In the data rows, zero lies at 4.5, halfway between 4 and 5.
Every row has a hidden score. In each pair, how much higher is the second row's than the first's? 10 means about the same, 20 much higher and 0 much lower. The score is a weighted sum of the row's numbers plus the product of two more (or one squared), each taken from its middle value.
[3 5 5 7 4 4 3 6 5 7 2 4 5 6 7 6 5 6 6 3 5]
[5 4 3 6 7 6 5 5 4 4 3 5 5 3 4 3 5 6 4 3 5] -> 6
[6 5 3 4 6 6 5 4 5 3 5 4 4 3 3 3 4 4 4 5 4]
[3 5 5 5 3 4 4 6 5 6 3 3 5 5 6 5 5 4 5 3 5] -> 10
[5 5 5 3 3 5 6 5 5 4 5 4 4 4 4 5 4 3 4 6 4]
[3 5 6 7 4 3 2 6 5 6 3 5 5 6 6 6 5 6 7 3 6] -> 3
[3 5 7 6 3 2 2 5 5 7 3 5 5 7 7 7 5 6 7 3 5]
[2 5 6 6 3 3 3 7 6 6 2 4 5 7 6 6 6 5 6 4 5] -> 16
[3 5 5 6 5 4 3 6 5 5 3 4 5 5 5 5 5 6 6 3 5]
[3 5 5 6 5 4 3 6 5 6 3 4 5 5 5 5 6 6 6 3 5] -> 13
[7 4 2 3 7 7 7 3 4 2 7 5 4 2 2 2 3 3 2 7 4]
[2 5 6 7 4 4 3 6 6 7 2 3 5 6 7 6 6 6 7 2 5] -> 12
[5 5 4 3 4 5 5 6 5 3 5 4 4 4 3 5 4 3 4 6 4]
[3 4 7 6 3 1 1 5 4 6 4 6 6 7 6 7 5 6 7 4 5] -> 12
[3 4 5 7 5 4 3 5 5 6 2 5 5 5 6 5 6 7 6 3 6]
[2 5 7 6 3 2 2 6 5 6 3 5 5 7 6 7 6 6 7 4 5] -> 8
[6 3 4 1 3 5 8 3 4 2 7 5 4 4 3 3 2 1 1 6 3]
[7 4 2 3 6 7 6 2 4 4 6 4 4 2 4 2 3 4 2 5 4] -> 8
[2 5 6 7 3 3 2 6 5 7 2 4 5 6 7 6 6 6 7 3 5]
[5 4 3 6 7 5 4 4 4 4 4 6 5 4 4 3 5 6 4 4 6] -> 12
[2 5 6 6 3 3 3 6 5 8 2 3 5 6 8 6 6 6 6 2 5]
[3 4 5 4 3 3 4 7 5 5 4 5 5 6 4 5 5 4 5 4 6] -> 9
[2 5 8 4 1 2 4 7 6 6 3 4 5 8 6 8 5 4 7 4 5]
[7 4 2 3 6 7 6 3 4 2 6 5 4 2 3 2 4 3 2 6 4] -> 11
[5 4 6 5 4 3 3 2 3 4 6 6 4 5 5 5 4 6 5 6 4]
[5 5 4 3 3 6 6 4 5 4 5 3 4 4 4 5 4 3 4 5 3] -> 13
[3 5 6 6 4 3 3 6 5 6 3 5 5 6 6 6 6 6 6 3 5]
[3 4 7 6 4 1 2 5 4 6 4 6 5 7 6 6 5 6 6 4 5] -> 10
[7 4 2 2 6 6 7 2 4 3 7 4 4 3 3 2 3 3 2 6 4]
[4 4 4 6 6 4 3 4 4 5 3 5 5 4 5 3 5 6 5 3 5] -> 8
[3 5 5 6 5 4 3 6 5 6 3 4 5 5 6 5 6 6 6 3 5]
[7 5 2 3 7 6 6 3 4 2 6 5 4 2 2 2 4 4 2 6 4] -> 8
[7 4 2 2 6 7 7 3 4 2 7 5 4 2 2 2 3 3 2 6 4]
[6 5 4 5 5 5 4 1 4 6 5 3 4 4 7 4 4 5 4 4 4] -> 10
[6 5 5 5 5 4 3 3 4 4 6 6 4 4 4 5 4 5 5 6 4]
[2 5 6 6 2 4 3 6 5 7 3 3 5 6 6 6 5 5 6 3 5] -> 11
[8 3 3 0 3 4 9 1 3 2 9 5 3 4 3 2 1 0 0 7 3]
[7 4 1 3 8 7 6 3 3 1 7 6 4 2 1 1 3 4 2 6 4] -> 2
[4 5 4 6 5 4 3 6 5 5 3 4 5 5 5 4 5 6 6 3 5]
[7 4 2 1 6 6 8 3 3 1 7 5 4 2 1 2 3 2 1 7 4] -> 14
[5 5 4 4 5 6 5 4 5 3 5 4 4 3 3 4 5 5 4 5 4]
[5 4 8 4 2 0 1 3 3 5 6 7 4 8 6 8 3 5 6 6 4] -> 4
[7 3 2 2 5 6 8 3 3 2 7 5 4 3 3 2 3 2 1 6 3]
[3 4 6 5 3 3 4 7 5 5 3 5 5 6 5 6 5 5 6 4 5] -> 7
[6 4 3 2 5 6 7 3 4 3 7 4 4 3 3 3 4 2 2 6 4]
[6 5 3 4 6 7 5 3 4 4 5 3 4 2 5 3 4 4 4 5 4] -> 9
[6 5 3 4 6 6 5 4 4 3 5 5 4 3 3 3 4 5 4 6 4]
[6 5 3 4 6 7 5 4 4 3 5 4 4 2 3 3 4 4 4 5 4] -> 6
[3 4 4 6 5 5 4 6 5 6 3 4 5 5 5 5 5 6 6 3 5]
[6 4 3 2 4 6 7 5 5 3 6 4 4 4 3 4 4 2 3 6 3] -> 10
[2 5 7 6 3 2 2 6 5 6 3 5 5 7 7 7 5 6 7 4 6]
[7 4 2 3 6 7 7 2 3 2 6 5 4 2 2 2 3 3 2 6 4] -> 15
[2 5 7 5 1 2 3 6 6 7 3 3 5 8 7 7 5 4 6 3 5]
[4 4 7 4 2 1 2 3 4 4 6 6 4 7 6 8 4 5 6 6 4] -> 12
[3 5 4 6 5 5 4 5 6 6 2 4 5 5 6 5 5 6 6 3 5]
[6 4 3 2 6 6 6 4 4 1 6 6 4 3 1 3 4 3 3 7 4] -> 10
[7 4 2 3 7 7 6 3 4 2 6 5 4 2 2 2 4 4 2 6 4]
[7 4 2 1 6 6 8 2 3 2 7 5 4 2 2 2 3 2 1 6 3] -> 12
[3 4 7 6 3 1 2 5 4 7 3 6 5 7 7 7 5 6 7 4 5]
[6 5 3 3 6 7 6 4 4 3 6 4 4 3 3 3 4 3 3 6 4] -> 12
[4 4 4 5 6 5 5 5 4 5 4 5 5 4 4 3 5 5 4 3 5]
[5 5 4 4 5 6 5 4 5 4 5 3 4 3 5 4 5 4 4 4 4] -> 15
[6 5 3 4 6 7 5 4 4 3 5 5 4 3 3 3 4 4 4 6 4]
[6 5 3 4 6 6 5 3 5 4 5 4 4 3 5 3 4 5 4 5 4] -> 5
[3 4 7 6 4 2 2 4 4 7 3 6 5 6 7 6 5 6 6 3 6]
[7 4 2 4 7 7 6 2 4 2 6 5 4 2 3 2 4 4 2 6 4] -> 10
[6 4 3 3 6 6 7 4 4 3 6 4 4 3 3 3 4 3 3 5 4]
[2 5 7 7 3 3 2 6 5 7 2 4 5 6 7 6 6 6 7 3 5] -> 3
[5 5 5 3 4 5 5 5 5 3 5 5 4 4 3 5 5 4 5 6 4]
[7 4 2 2 6 6 7 3 4 1 7 5 4 2 1 2 3 2 2 6 4] -> 9
[4 4 4 6 6 5 4 4 4 5 3 5 5 4 5 3 5 6 5 3 5]
[7 4 2 2 6 6 7 3 4 2 7 5 4 2 2 2 3 2 2 6 4] -> 11
[3 4 6 4 3 3 5 6 5 5 4 4 6 6 5 5 5 4 5 4 5]
[3 5 6 7 4 2 2 5 5 7 3 5 5 7 7 7 5 6 7 3 5] -> 6
[7 4 2 4 8 7 6 2 3 2 6 5 4 1 2 1 4 5 2 6 4]
[6 4 4 2 4 5 7 5 5 2 7 4 4 4 2 4 4 2 3 6 3] -> 13
[6 5 3 4 6 6 6 4 4 3 6 4 4 3 3 3 4 4 3 5 4]
[4 4 6 2 0 2 5 4 5 6 6 2 4 7 7 7 4 2 5 5 3] -> 17
[2 5 7 5 2 2 3 7 6 7 3 3 5 7 7 7 6 5 7 3 5]
[3 5 7 7 4 3 2 4 5 7 3 4 5 6 8 6 5 6 7 2 5] -> 9
[5 4 6 5 3 2 2 1 3 5 6 5 4 6 7 6 4 5 5 5 4]
[4 4 4 6 6 5 4 4 5 6 3 4 5 4 5 3 5 6 5 3 5] -> 15
[3 5 5 6 5 5 4 6 5 6 3 4 5 5 5 5 5 5 5 3 5]
[6 5 3 4 6 7 6 3 4 3 5 4 4 3 4 3 4 4 3 5 4] -> 14
[7 4 2 2 5 6 7 3 4 2 7 5 4 3 2 2 3 2 2 6 4]
[4 4 3 6 6 5 5 5 4 5 4 5 5 3 4 3 4 5 4 3 6] -> 8
[7 5 2 4 6 7 6 3 4 3 6 5 4 2 3 3 4 4 3 5 4]
[3 5 5 7 5 4 3 5 5 6 3 5 5 5 6 5 5 6 6 3 5] -> 7
[5 5 4 4 5 6 5 4 4 3 5 5 4 4 3 4 4 5 4 6 4]
[2 5 7 6 2 2 3 7 5 6 2 4 5 7 7 7 6 5 7 3 5] -> 4
[3 4 4 5 4 4 4 6 5 5 3 4 5 5 5 5 5 5 5 3 5]
[4 5 5 6 6 4 3 5 4 5 3 5 5 5 5 5 5 6 5 3 6] -> 11
[3 5 6 6 4 3 2 5 5 6 2 5 5 6 6 6 5 6 7 3 5]
[6 5 3 4 5 7 6 3 5 4 6 4 4 3 4 3 4 4 3 5 4] -> 15
[7 5 3 4 7 5 5 3 3 2 6 6 4 3 3 4 4 5 3 6 4]
[3 5 5 7 5 4 3 5 5 6 3 5 5 5 5 5 5 6 6 3 5] -> 8
[7 4 3 2 5 6 7 3 4 2 7 4 4 3 2 3 4 2 2 6 4]
[3 5 5 7 5 4 3 5 5 6 3 4 5 5 6 5 5 6 6 3 5] -> 6
[2 5 6 6 4 4 3 7 6 6 2 4 5 6 6 6 6 6 7 3 5]
[8 3 2 0 6 6 8 4 3 0 8 6 4 3 0 2 3 1 1 7 4] -> 11
[4 4 5 7 5 3 3 4 4 6 3 5 5 5 6 4 5 7 5 3 5]
[3 5 7 6 3 2 2 6 4 5 3 5 5 7 5 6 5 6 7 4 6] -> 13
[3 4 5 7 5 4 3 5 5 6 2 5 5 5 6 5 6 6 6 3 5]
[5 5 4 4 5 5 5 4 5 3 5 4 4 4 3 5 4 4 4 6 3] -> 9
[6 5 4 3 6 6 6 4 4 2 6 5 4 3 2 3 4 3 3 7 4]
[7 2 8 3 3 0 1 0 0 3 9 9 4 8 5 7 2 4 4 8 5] -> 2
[2 5 7 7 3 3 2 5 6 8 2 3 5 6 8 6 6 6 7 2 5]
[2 5 7 7 3 3 2 6 6 8 2 3 5 7 8 7 6 6 7 3 5] -> 8
[5 6 5 3 4 6 6 5 5 3 5 4 4 4 3 5 5 3 4 6 4]
[7 4 3 1 5 6 8 3 4 2 7 5 4 3 2 3 3 2 2 7 3] -> 7
[6 5 4 3 5 6 6 5 4 2 6 5 4 3 2 4 4 3 3 6 4]
[6 4 3 3 6 6 6 4 4 2 6 5 4 3 2 3 4 3 3 6 4] -> 9
[7 4 2 2 6 6 7 3 3 1 7 6 4 2 1 2 3 2 1 7 4]
[4 5 7 1 0 3 6 5 5 4 6 3 4 7 5 7 4 1 4 6 3] -> 8
[7 3 2 0 5 6 8 3 3 1 8 5 4 3 1 2 2 1 1 7 3]
[5 5 6 5 4 3 3 3 4 5 5 5 4 5 6 6 4 5 6 5 4] -> 12
[4 4 4 5 4 5 5 6 5 5 3 4 5 5 5 5 5 5 5 3 6]
[4 5 4 5 5 5 5 7 5 4 3 5 5 5 4 4 5 5 5 4 5] -> 18
[2 5 6 6 3 3 3 6 6 7 2 3 5 6 7 7 6 6 7 2 5]
[3 5 6 6 4 3 3 6 5 5 3 5 5 6 5 6 5 6 6 4 5] -> 2
[5 4 3 5 7 5 5 5 5 4 4 5 5 3 4 3 5 5 4 4 6]
[5 5 4 3 4 6 6 5 5 3 6 4 4 3 3 4 4 3 4 6 3] -> 5
[7 4 2 3 7 6 6 3 3 1 7 7 4 2 1 2 3 4 2 7 4]
[7 4 3 5 7 5 4 2 3 3 6 6 4 2 3 3 4 5 4 6 4] -> 12
[3 4 5 6 5 5 4 7 5 5 3 4 6 5 5 5 5 5 6 4 5]
[3 5 6 6 4 4 3 6 5 6 3 4 5 5 6 6 6 6 6 3 5] -> 9
[6 4 4 0 3 4 7 4 4 2 7 4 4 5 2 4 3 1 2 7 3]
[3 5 5 6 5 4 3 6 5 5 3 5 5 5 5 5 6 6 6 4 5] -> 10
[5 4 3 6 6 5 5 4 4 5 3 5 5 3 4 2 5 5 4 3 6]
[3 4 5 5 4 4 4 6 5 5 3 5 5 6 4 6 5 5 6 4 5] -> 7
[4 4 3 6 6 5 5 5 5 4 4 5 5 3 4 3 5 5 4 4 5]
[6 5 3 4 6 6 6 4 4 3 5 5 4 3 3 3 4 4 3 6 4] -> 19
[4 5 4 6 6 4 4 5 5 5 3 5 5 4 5 4 5 6 5 3 5]
[5 5 3 5 6 5 5 4 4 5 4 5 5 3 4 2 5 5 4 3 5] -> 10
[4 4 5 4 4 4 5 6 5 4 4 5 5 5 4 4 5 4 4 4 5]
[3 4 6 4 2 3 4 7 5 5 3 5 5 7 5 6 5 4 6 4 5] -> 12
[6 5 3 4 6 7 5 2 4 4 6 4 4 3 5 3 4 4 3 5 3]
[7 4 2 1 5 6 8 3 4 2 8 5 4 2 2 2 3 1 1 7 3] -> 12
[4 5 7 4 3 3 3 4 4 4 5 5 4 6 5 7 4 5 6 6 4]
[4 5 6 3 1 4 5 5 5 5 5 3 4 6 6 7 4 2 5 5 3] -> 11
[2 5 7 6 3 2 2 6 5 6 3 6 5 7 6 7 5 6 7 4 5]
[7 5 2 4 7 7 6 3 4 3 6 5 3 2 3 2 4 5 3 6 4] -> 17
[4 4 3 5 6 5 5 5 5 4 4 5 5 4 4 3 5 5 4 4 5]
[7 4 2 4 7 6 6 3 4 2 6 5 4 2 2 3 4 4 3 6 4] -> 14
[5 4 4 3 5 5 5 5 5 2 6 5 4 4 2 5 4 3 4 6 4]
[4 4 4 7 6 5 4 4 4 5 4 5 5 4 5 4 5 6 5 3 6] -> 4
[6 5 3 4 5 7 5 3 5 5 5 3 4 3 5 3 4 4 4 5 4]
[3 4 5 4 4 4 5 6 5 5 3 4 5 6 5 5 5 4 5 4 5] -> 11
[2 5 7 5 3 3 3 7 6 6 2 4 5 7 6 7 5 5 7 4 5]
[5 5 6 3 4 3 4 5 4 3 6 6 4 5 3 6 4 4 4 7 4] -> 9
[7 4 3 1 4 5 7 2 4 3 8 4 4 3 4 2 3 1 1 6 3]
[4 4 4 6 6 4 4 5 4 5 3 5 5 4 4 3 5 6 5 4 6] -> 11
[7 4 3 4 7 5 5 2 3 2 6 6 4 3 2 3 4 5 3 6 4]
[5 5 4 5 5 5 4 3 4 4 6 5 4 4 4 5 4 5 5 5 4] -> 8
[2 5 7 6 2 3 3 7 6 7 2 4 5 7 7 7 5 5 7 3 5]
[3 5 6 6 5 3 3 5 5 6 3 5 5 6 5 6 5 6 6 4 5] -> 9
[6 5 3 4 7 6 6 3 4 3 6 4 4 2 3 3 4 4 3 5 4]
[7 3 3 0 3 4 8 3 3 2 8 5 4 5 2 4 2 0 1 7 3] -> 3
[7 4 4 4 6 4 4 1 2 3 7 7 4 3 4 4 3 5 3 6 4]
[3 5 5 7 5 4 4 6 5 6 3 4 6 5 6 5 6 5 6 3 5] -> 15
[3 5 5 6 5 5 3 6 6 6 3 4 5 5 5 5 5 6 6 3 5]
[2 5 6 5 1 2 4 7 6 6 3 3 5 7 6 7 5 4 6 3 5] -> 9
[8 4 2 4 8 6 5 1 3 3 6 6 4 2 3 2 4 6 2 5 4]
[4 4 3 5 6 5 5 6 5 4 4 5 5 4 3 4 5 5 4 4 5] -> 10
[5 5 4 4 4 6 6 4 5 4 5 3 4 4 5 4 4 3 4 5 3]
[6 4 3 4 6 6 6 3 4 3 6 4 4 3 3 3 4 4 3 5 3] -> 12
[7 5 2 4 7 7 6 2 4 3 6 5 4 2 3 2 4 4 3 5 4]
[5 5 6 5 4 4 3 3 4 5 5 5 4 4 5 6 4 5 5 5 4] -> 9
[5 4 7 4 3 2 3 4 4 3 6 6 4 6 4 7 4 5 5 7 4]
[4 5 4 7 5 5 3 5 5 6 3 4 5 4 5 5 5 7 6 3 6] -> 10
[3 5 6 7 4 3 2 5 5 7 2 4 6 6 7 6 6 6 7 3 5]
[7 4 2 3 6 7 7 3 4 2 7 5 4 2 2 2 3 3 2 6 4] -> 9
[4 4 4 6 6 5 5 5 4 5 3 4 5 4 5 3 4 5 4 3 5]
[6 5 3 3 6 7 6 4 5 3 5 4 4 3 3 3 4 4 4 6 3] -> 11
[2 5 7 5 3 2 3 7 5 6 3 5 5 7 5 7 5 5 6 4 5]
[2 4 7 4 2 2 4 7 5 5 3 5 5 8 5 7 5 4 6 4 5] -> 11
[4 5 4 5 5 5 4 6 5 5 3 4 5 5 5 4 5 5 5 3 5]
[2 5 7 6 3 3 2 7 6 7 2 4 5 7 7 7 6 5 7 3 5] -> 10
[6 4 3 3 5 6 6 4 4 3 6 4 4 3 3 3 4 3 3 5 4]
[3 5 4 6 4 4 4 5 5 6 3 4 5 5 6 4 5 5 5 3 5] -> 12
[5 4 3 6 7 5 5 4 4 5 4 5 5 3 4 2 5 6 4 3 6]
[5 4 3 6 7 5 4 5 4 4 4 6 5 3 3 3 4 6 4 4 5] -> 7
[4 5 8 5 1 2 1 1 4 7 5 4 4 7 9 8 4 6 6 4 4]
[5 6 5 5 5 5 3 3 4 4 5 5 4 5 5 5 5 5 5 5 4] -> 14
[3 5 6 6 4 4 3 6 5 6 3 5 5 6 5 6 5 6 6 4 5]
[4 4 8 5 1 1 1 2 4 7 6 4 4 7 9 8 4 5 7 5 4] -> 19
[2 5 6 6 3 4 4 6 6 7 2 3 5 6 6 6 6 5 6 3 5]
[7 4 3 5 7 5 4 2 3 3 6 6 4 3 4 3 4 5 4 6 4] -> 8
[2 5 7 6 3 3 2 7 6 6 2 4 5 7 6 7 6 6 7 4 5]
[6 5 3 3 6 6 6 4 4 2 6 4 4 3 2 3 4 4 3 6 4] -> 11
[5 5 4 2 3 5 6 5 4 3 6 4 4 4 3 4 4 2 3 6 3]
[4 4 4 6 6 5 4 5 5 5 3 5 5 4 5 4 5 6 5 4 5] -> 9
[2 5 7 7 3 2 2 5 5 7 2 4 5 7 7 7 6 6 7 3 6]
[4 4 9 5 1 0 1 2 3 6 6 5 4 8 7 8 4 5 7 5 4] -> 14
[6 4 3 4 5 6 5 3 4 4 6 3 4 3 5 3 4 5 3 5 4]
[5 4 3 6 8 5 4 4 4 4 4 6 5 3 3 3 4 6 4 4 6] -> 11
[4 4 3 6 6 5 5 4 4 5 4 4 5 4 5 3 5 5 4 3 5]
[5 5 5 5 4 3 3 3 4 4 6 6 4 5 5 5 4 6 5 6 4] -> 9
[3 5 5 6 5 5 4 6 6 6 3 3 6 5 6 5 6 6 6 3 5]
[4 5 8 4 2 2 2 4 4 5 5 5 4 7 6 8 5 5 6 6 4] -> 2
[2 4 7 5 2 3 4 6 6 6 3 3 5 7 6 6 5 4 6 4 5]
[4 4 3 6 6 5 4 4 5 6 3 5 5 4 5 3 5 6 4 3 5] -> 8
[2 5 7 6 3 2 2 5 5 6 3 5 5 7 7 7 5 6 7 3 5]
[3 5 5 7 5 4 3 5 5 6 3 4 5 5 6 4 5 6 6 3 5] -> 10
[6 4 4 2 3 5 7 4 5 4 7 4 4 5 4 4 3 2 3 6 3]
[2 5 6 7 4 4 3 6 5 7 2 4 5 6 7 6 6 6 7 3 5] -> 10
[2 5 6 6 3 3 3 7 6 6 3 4 5 6 6 6 5 5 7 3 5]
[7 4 2 3 6 6 7 2 4 2 7 5 4 2 2 2 3 3 2 6 4] -> 11
[6 3 5 1 1 4 7 3 4 5 7 3 4 5 5 4 3 1 2 6 3]
[6 4 2 3 6 7 6 3 4 3 6 5 4 2 3 2 4 4 3 5 4] -> 9
[5 5 4 3 3 5 6 4 5 5 5 3 4 5 5 5 4 3 4 5 3]
[6 5 3 3 6 7 6 4 4 3 6 5 4 3 3 3 4 4 3 6 4] -> 13
[5 5 5 4 5 4 4 4 4 4 5 5 4 4 4 5 4 5 5 6 4]
[6 5 3 4 5 7 5 4 5 4 5 4 4 3 5 4 4 5 4 5 4] -> 12
[7 4 2 2 6 6 8 3 3 1 7 6 4 2 1 2 3 2 1 7 4]
[3 4 5 5 4 4 4 6 5 5 3 4 5 5 5 5 5 5 5 4 5] -> 4
[3 5 5 7 5 4 3 5 5 6 2 4 5 5 6 5 5 6 6 3 5]
[4 4 4 6 6 5 3 4 4 6 3 5 5 4 5 3 5 6 5 3 5] -> 10
[2 5 7 6 3 3 2 6 6 7 2 4 5 7 7 7 6 6 7 3 5]
[4 5 5 2 3 5 6 6 5 4 5 3 4 5 4 5 4 3 4 6 3] -> 11
[3 4 5 5 5 4 4 6 5 4 3 6 5 5 4 5 5 5 5 4 5]
[3 5 5 6 5 4 3 6 5 6 3 4 5 5 6 5 5 6 6 3 5] -> 11
[6 5 4 4 4 6 6 4 5 4 5 4 4 3 4 4 4 4 4 5 4]
[7 4 2 2 5 6 7 3 4 3 7 4 4 3 3 2 3 3 2 6 4] -> 8
[2 5 7 6 3 3 2 7 6 7 2 4 5 7 7 7 6 6 7 3 5]
[7 4 2 2 5 6 7 3 4 3 7 5 4 3 3 2 3 3 2 6 4] -> 14
[5 4 3 6 7 5 5 4 4 4 4 5 6 3 4 2 5 6 4 4 6]
[6 4 3 2 3 5 7 2 4 4 7 3 4 4 4 3 3 2 2 5 4] -> 7
[3 5 6 6 4 4 3 6 5 6 2 4 5 6 6 6 6 6 7 3 5]
[6 5 3 5 6 7 5 3 4 4 5 4 4 3 4 3 4 5 4 5 4] -> 11
[6 5 3 4 6 6 5 3 4 4 5 4 4 2 4 3 4 5 4 5 4]
[3 5 5 5 4 4 4 6 5 5 3 5 5 5 5 5 5 5 6 4 5] -> 9
[7 4 2 3 7 7 7 3 4 2 6 5 4 2 2 1 3 4 2 6 4]
[3 5 5 6 4 4 4 7 5 5 3 4 5 5 5 5 6 5 6 4 5] -> 8
[7 5 1 4 8 7 6 2 3 2 6 5 4 1 2 2 4 5 3 6 4]
[4 5 3 6 6 5 4 5 4 5 3 5 5 4 4 3 5 6 5 3 5] -> 10
[7 4 2 2 6 6 7 3 4 2 7 5 4 2 2 2 3 3 2 6 3]
[5 5 5 2 2 4 6 6 5 3 6 4 4 5 3 6 3 1 4 7 3] -> 11
[5 5 4 2 3 5 7 5 5 3 6 4 4 5 3 5 4 2 3 6 4]
[7 4 3 4 7 6 6 3 4 2 6 6 4 2 2 3 4 4 3 6 4] -> 7
[6 5 3 5 6 6 5 3 4 4 5 4 4 3 5 3 4 5 4 5 4]
[3 5 5 6 5 5 4 6 5 6 3 4 5 5 5 5 5 5 6 3 5] -> 9
[7 4 2 4 7 7 6 2 4 3 6 5 4 2 3 1 4 4 2 5 4]
[5 4 4 5 6 4 4 5 4 4 4 6 5 4 3 4 4 6 4 4 6] -> 9
[7 4 2 3 7 7 7 2 4 2 6 5 4 2 3 2 4 3 2 5 4]
[3 5 5 6 4 4 3 6 5 6 3 3 5 5 7 5 6 6 6 2 5] -> 8
[6 5 3 3 6 6 6 3 4 2 6 5 4 2 2 3 4 4 3 6 4]
[5 5 4 3 4 6 6 5 5 4 6 4 4 4 4 5 4 3 4 6 3] -> 11
[6 4 4 0 3 5 8 3 4 2 8 4 4 4 3 4 3 1 1 6 3]
[2 5 6 7 4 4 3 6 6 7 2 4 5 6 7 6 6 6 7 2 6] -> 10
[2 5 7 6 3 2 2 6 5 6 3 5 5 7 6 7 5 6 7 4 6]
[6 4 3 2 5 6 7 4 4 3 6 4 4 3 3 3 4 3 2 6 3] -> 14
[2 5 7 6 3 3 2 6 6 7 2 4 5 6 7 6 6 6 7 3 6]
[6 5 3 3 6 6 6 4 4 3 5 5 4 2 3 3 4 4 3 6 3] -> 11
[7 4 2 3 6 7 7 3 4 2 6 5 4 2 3 2 4 3 2 6 4]
[3 4 5 7 4 3 3 4 4 7 3 4 5 6 7 5 5 6 6 2 5] -> 4
[7 5 2 4 8 7 6 2 3 2 6 6 4 2 2 2 4 4 2 6 4]
[3 5 5 7 4 5 3 5 5 6 3 4 5 5 6 5 5 6 6 2 5] -> 5
[4 4 5 6 5 4 3 5 5 5 3 5 5 5 4 5 5 6 5 4 5]
[4 5 8 4 2 2 2 4 5 5 5 5 4 7 6 8 5 5 6 6 4] -> 11
[8 4 2 4 8 6 5 2 3 2 6 6 4 2 2 2 4 5 2 6 4]
[5 5 3 4 5 6 6 3 4 4 5 3 4 3 5 4 4 4 4 5 4] -> 12
[5 5 4 3 3 5 6 5 5 4 6 3 4 4 4 5 4 3 4 6 4]
[7 4 2 3 5 6 7 2 3 3 7 4 4 3 3 2 4 3 2 6 4] -> 12
[5 5 6 4 4 3 3 3 4 4 6 6 4 6 5 6 4 5 6 6 4]
[5 5 5 3 4 5 6 6 5 3 6 4 4 4 3 5 4 3 4 6 4] -> 13
[4 4 4 6 6 4 4 5 4 4 4 6 5 4 4 4 5 6 5 4 6]
[6 5 3 3 5 6 6 4 4 2 6 5 4 3 2 4 4 3 3 6 4] -> 11
[4 4 3 6 6 5 4 5 4 5 3 5 5 4 5 3 5 6 5 3 6]
[4 4 5 7 5 4 3 4 4 6 3 5 5 4 6 4 5 7 5 3 5] -> 8
[4 4 4 6 6 5 4 5 5 5 3 4 5 4 5 4 5 6 5 3 5]
[7 4 2 3 7 7 7 3 4 2 7 5 4 2 2 2 3 4 2 6 4] -> 7
[6 5 4 4 6 6 5 3 4 3 5 5 4 3 3 4 4 5 4 6 4]
[7 4 2 2 6 6 7 2 3 3 7 4 5 2 3 2 3 3 1 6 4] -> 11
